The rows of A fall into several groups, which share some directions, and each row is roughly a mix of its group's hidden directions.
A:
[[ -8   0  -4 -25   0  -7 -24 -10   9   4]
 [ 15  16  14  20  11   3  16   9  -3  -4]
 [  0 -13  -9  -2  -4  -6 -17  30   0  -6]
 [  5  -8 -17   9  -7  27   1  -8  11  10]
 [ -4  26  -1 -14  -6  -5   6 -18 -15  -3]
 [ -5   0  24 -19  -9   7 -19  -3   9  -1]
 [  9  13  -6   8   3  27   6   3  -8  18]
 [ 10   3  -4  17  -5 -10 -15  17   1 -22]
 [ -7   5  -6   4 -13  31  -8   5 -14   2]
 [ 15  24  11 -11  16  -7  11  -6  -2  -5]
 [-15  29   5  -6  12  -2  -1  -1  16   5]
 [ 20 -13   0  17   5  -9  11   7  20  -7]
 [-25 -21  -1   5  12  -9  -5  -9  -4   7]
 [  5  -9 -15   5  -7   7 -19   6 -25   8]
 [ -3   9  22  19   1  12  21   1   3  -3]
 [ 23   0 -16   2 -15  14 -10   1  14  -6]
 [  9  -5  -5 -24  15 -17 -14   7  -2  -8]
 [  3  -8  10 -17  -2 -15  13 -17 -13  15]
 [-11 -26 -12   7 -13   7 -13   9   3   8]
 [-13  -6 -10 -11   0 -19  13 -21   2  11]
 [  4  -7 -25  16   5 -15  10  -6  -8  12]
 [-10  21  21  -4   6  -6   6   7  19   1]
 [-19  -1   8  -9   0 -21   4  -9  -9  20]
 [  6   2 -10  17   6   6  22  15  -2 -18]
 [ -4  -9 -29  11 -12  11  -8  -6 -10   5]
 [  8  17  -7   5   0  20  19  10  -3  15]
 [  8 -22 -10  14 -13  18   3  -4  -7  12]
 [-27  -7   4  13  -9  -7  -6 -14  10  11]
 [  4  -4 -10 -20   7  -4 -16   7  15  21]
 [-19 -11  -6  21  17   8  10   5   2  11]
 [ 27  20   3 -15  -3   1 -10  -6  -3   5]
 [-13  11   0  26   4   4 -19   9   5  -5]
 [-29   7   5   5  -6 -14   2 -19  -1   0]
 [ 16  14  14   5   8 -18  -3  17  -7 -11]
 [-11  15  19  -9   3 -13   7  -9  12 -16]
 [  3  -6 -25 -18   6  -8 -21   1  -3   3]
 [ -6  20   8   3   4 -11  22  12 -15  -5]
 [  9  11   6  -7   6 -20  10  -1  26  -7]
 [-14  -4  27  17  -7   6  12   3   8  -3]
 [ -9  21  -8  10 -13   2 -14  14  14  -5]
 [-22  -4  -7 -11 -12   3   4 -25   9  -2]
 [ -8  -9  17 -16  16  -9   2  18  14   0]
 [  9  -1  -3   7  -3   5 -26  10 -24  -2]
 [  7   7 -11   4  -6  21  20  14  11 -10]
 [  4  19  13  -1  11 -19  20  -5   9  -3]
 [-13  13  27  -5  18  -3   7  -3  -9  -1]
 [-14  -5  -2 -12   1  -9  27  -3  18   5]
 [-16  19   0 -16  -7   6   6 -21  11   1]
 [ -5  -9   5   2  11  -8 -23 -13  -1  23]
 [ -5  16  12  -4  28   8   6   2  13   6]
 [-16   2  -3   0  -2 -13   9  -6  -3  31]
 [ 27  23   5   1   7  -1  -9   2  -9  -6]
 [ -2  -8 -28   8 -15   5 -11  -7 -14   0]
 [ 18  20   4 -17  -5 -17  13   2  -8  -3]
 [ 15  23   3 -10   6 -10  18   5  -6 -11]
 [ -4 -25  -3  -8 -14   5 -16  -7  15  -9]
 [ -6  -3   2 -25   3  -7 -24  -2  14   0]
 [-28  12   4   6 -11 -10  -2 -18   2   3]
 [ 10 -29 -14   7  -8  10  -3   0 -12   4]
 [-28   5   0   6 -12 -14  -3 -17  -2  -7]
 [ -7  -4  -3 -13  -1 -14 -19   6 -26   4]
 [ -5  19   2   3   9 -16  21   5 -18   3]
 [-14   0   9   4   5 -15   2  -3  -5  31]
 [  0  16   1  16  -6   5  14 -16 -16 -15]
 [-31   7   3  -6  -5  -5   3 -10   4  17]
 [-23   3  -8  13   7 -13  18   4 -14  -7]
 [ -1   9   5 -16 -12 -12 -10  -6 -10 -25]
 [-19 -19  -9  -3  -1  -6  -4  23  10  -6]
 [ 21  11  15 -17  -7  11 -16  -1   7   3]
 [ 21 -10 -14  10 -10  12 -12   2  14  -9]
 [ 22  19  -7 -15   0  -9  -4 -12 -11   7]
 [ 22   3  20  -9  17  -4  14   4  -2  -5]
 [ -9   3  -6  15   0 -10  -8  16   3 -27]
 [ 14   4   3  -6 -12   4  -4   6   2 -32]
 [ 18 -13  12 -21   6 -18  -4   4  -3  -6]
 [  4  -9 -14   8 -16  23 -14  13  -6  -3]
 [ -6  20  -8  16  -4  15 -12  11  16  -5]
 [  0   5  14   0   6 -14  23   6  19 -11]
 [ 22  18   7 -21 -11   7   3   0   3  -5]
 [ -5  -9  15  -6   3 -22  -8   1  13 -21]
 [ 10  19   4  15 -18   6  19  -8  -4   3]
 [  2   6  -9  18  -3   7 -17  20  11 -14]
 [ 18  15   1  -3   6  19  11   5  15  14]
 [-10 -14   3  20  -6  14  -4 -11 -20  -8]
 [ -1 -12  -9  17  -6  30   8   1  -1   4]
 [  5  22  21   4   0  -5  18  -7  -4 -12]
 [  2 -20  -8   1  -5   7 -26   9 -15   0]
 [ -9   0  23  -4   0  22 -11   9  13  -6]
 [ -6 -17 -20  -3 -13 -10 -19   7  -8  -8]
 [  2 -24   3  17   8   7  -1  11  18   7]
 [ -5   4  17   0   7 -13  23   3  18 -11]
 [ -5  24  23  -7   4 -12   7  -2  11  -3]
 [ 14  23   7  20   1   6  -4 -11 -10  -9]
 [  9 -20  -6  13   4  16 -20   0  14   0]
 [-10   1   5   8  -6 -17  25 -12   5 -15]
 [  6  21   5  -3  22  -2  11  -9 -10 -15]
 [  6 -27  -3  -5 -14 -15 -15   6  -9   0]
 [-15   9   1 -22  -6  -6  11 -18 -11   8]
 [  3 -11 -25   5  11  12  -6  -9 -18  -4]
 [  2  16  21  12 -18  -1  18  -3   4  -1]
 [  8  -2 -14   9 -12   9 -24  -1 -20  -1]
 [-19  21   3   0  -3   0   0   9  15  20]
 [ 25   4   1   9   8  -1   0  27   4   1]
 [ 29 -12   0  -4  14  11   6  13  -2   0]
 [ 26 -10   7 -12  -6  -7  -1  -3 -11  18]
 [ 10  12  13   4   9  22 -16   8   6 -12]
 [  2   7  25  -3  -1  20 -12  12  12  -4]
 [-10  21  17  -7   2   4  21  12  -6  -6]
 [-11 -16  -6 -12  -1 -20  -8 -20  12  -2]
 [  4  16   6  21  14  15  -5  15  -1  -8]
 [ -4  23   8  24   9  -2   6  -4  10 -12]
 [ -5   7  26  -7   0  19 -13   8   9  -6]
 [ 14  26 -17   6  -2  10  10  -5  -3  10]
 [ -1  21  -2 -16  -4 -16   1 -12 -11  17]
 [ 15  12  10 -19 -14  14   2   6   8 -15]
 [ -5 -12   2 -21  -2   6   8 -12  -2  26]
 [  6 -31   5   7  13   3   8   9  11   3]
 [ -3 -14 -13   5  -9  15 -20  17  11   0]
 [ -2 -22 -10  -9 -13   4 -18 -12  13  -5]
 [ -8  17  26   7  -4   2  14  -1  14   3]
 [ -4  28   5  19  11  12   4  -5   8  -3]
 [  0   1   0 -21  16  -9 -12  16  16   9]
 [ 28   1   5  -1  -6   9  -4 -17  -7  15]
 [-11  -9   9  -1 -12 -13  12 -22  10  14]
 [ 11  19  14  12 -10   3  22  -6  -5  -5]
 [ -7  10  11 -19   7 -26 -10   3  -9  -4]
 [-10  -8 -11   8  -9  -2  -6 -19 -20 -16]
 [ 11  -9 -12   2  -4  -1 -30 -14   5   6]
 [-19  31   4   6   0  -4   6  -8   3  -4]
 [ -9  -4 -10 -21   7 -13 -22   8  12   6]
 [-13  -8  12   0  -3 -21  10  -8  10 -21]
 [ 11 -20 -13  16   7   7 -18  -4   7  -9]
 [ 24 -15  -2  -7   6  -5   5   1 -15 -19]
 [-31  -9  -6   8  -7  -8  -8  -4   3 -14]
 [ 31 -12   4  -2   8   2  -2  15  -4   9]
 [ -1  34   6  -7  -3 -13   4   2   9  -2]]
Here is one row from each group, named. Which group is each of the other rows in?
[-14   5 -16  19  14  -8  14   0 -12   9]
(69)
[ 10 -26   4   9 -21   0   4  -1 -12  -5]
(71)
[  5  17   1   4  11  19   7 -24  -9  -6]
(68)
[  5   9   8  11  -4  16  -3  25 -16 -10]
(94)

[-23   0  -7  20   2   9  -8   5  15 -13]
(68)
[-6  9 10 21 16 18  2 17  3  2]
(69)
[-11 -28 -15   7 -10  -4  12  -3  -8   4]
(94)
[ 18 -10  15  15  -2  -8   8 -14  12  13]
(68)
[ 13 -26   0 -13  13  11  10  -5  -9   3]
(68)
[ 9 26  1 -9  2 12 19 -5 10  7]
(68)
[ 14  24   4  10  18   2 -12   2 -12  -4]
(69)
[ 12 -18 -18  13   0   9 -15  -6  13   8]
(69)
[-13  13   0 -13 -18  -5   2 -23  -3  11]
(68)
[ -7 -19 -18  -9 -16   9 -16  10  -7   1]
(94)
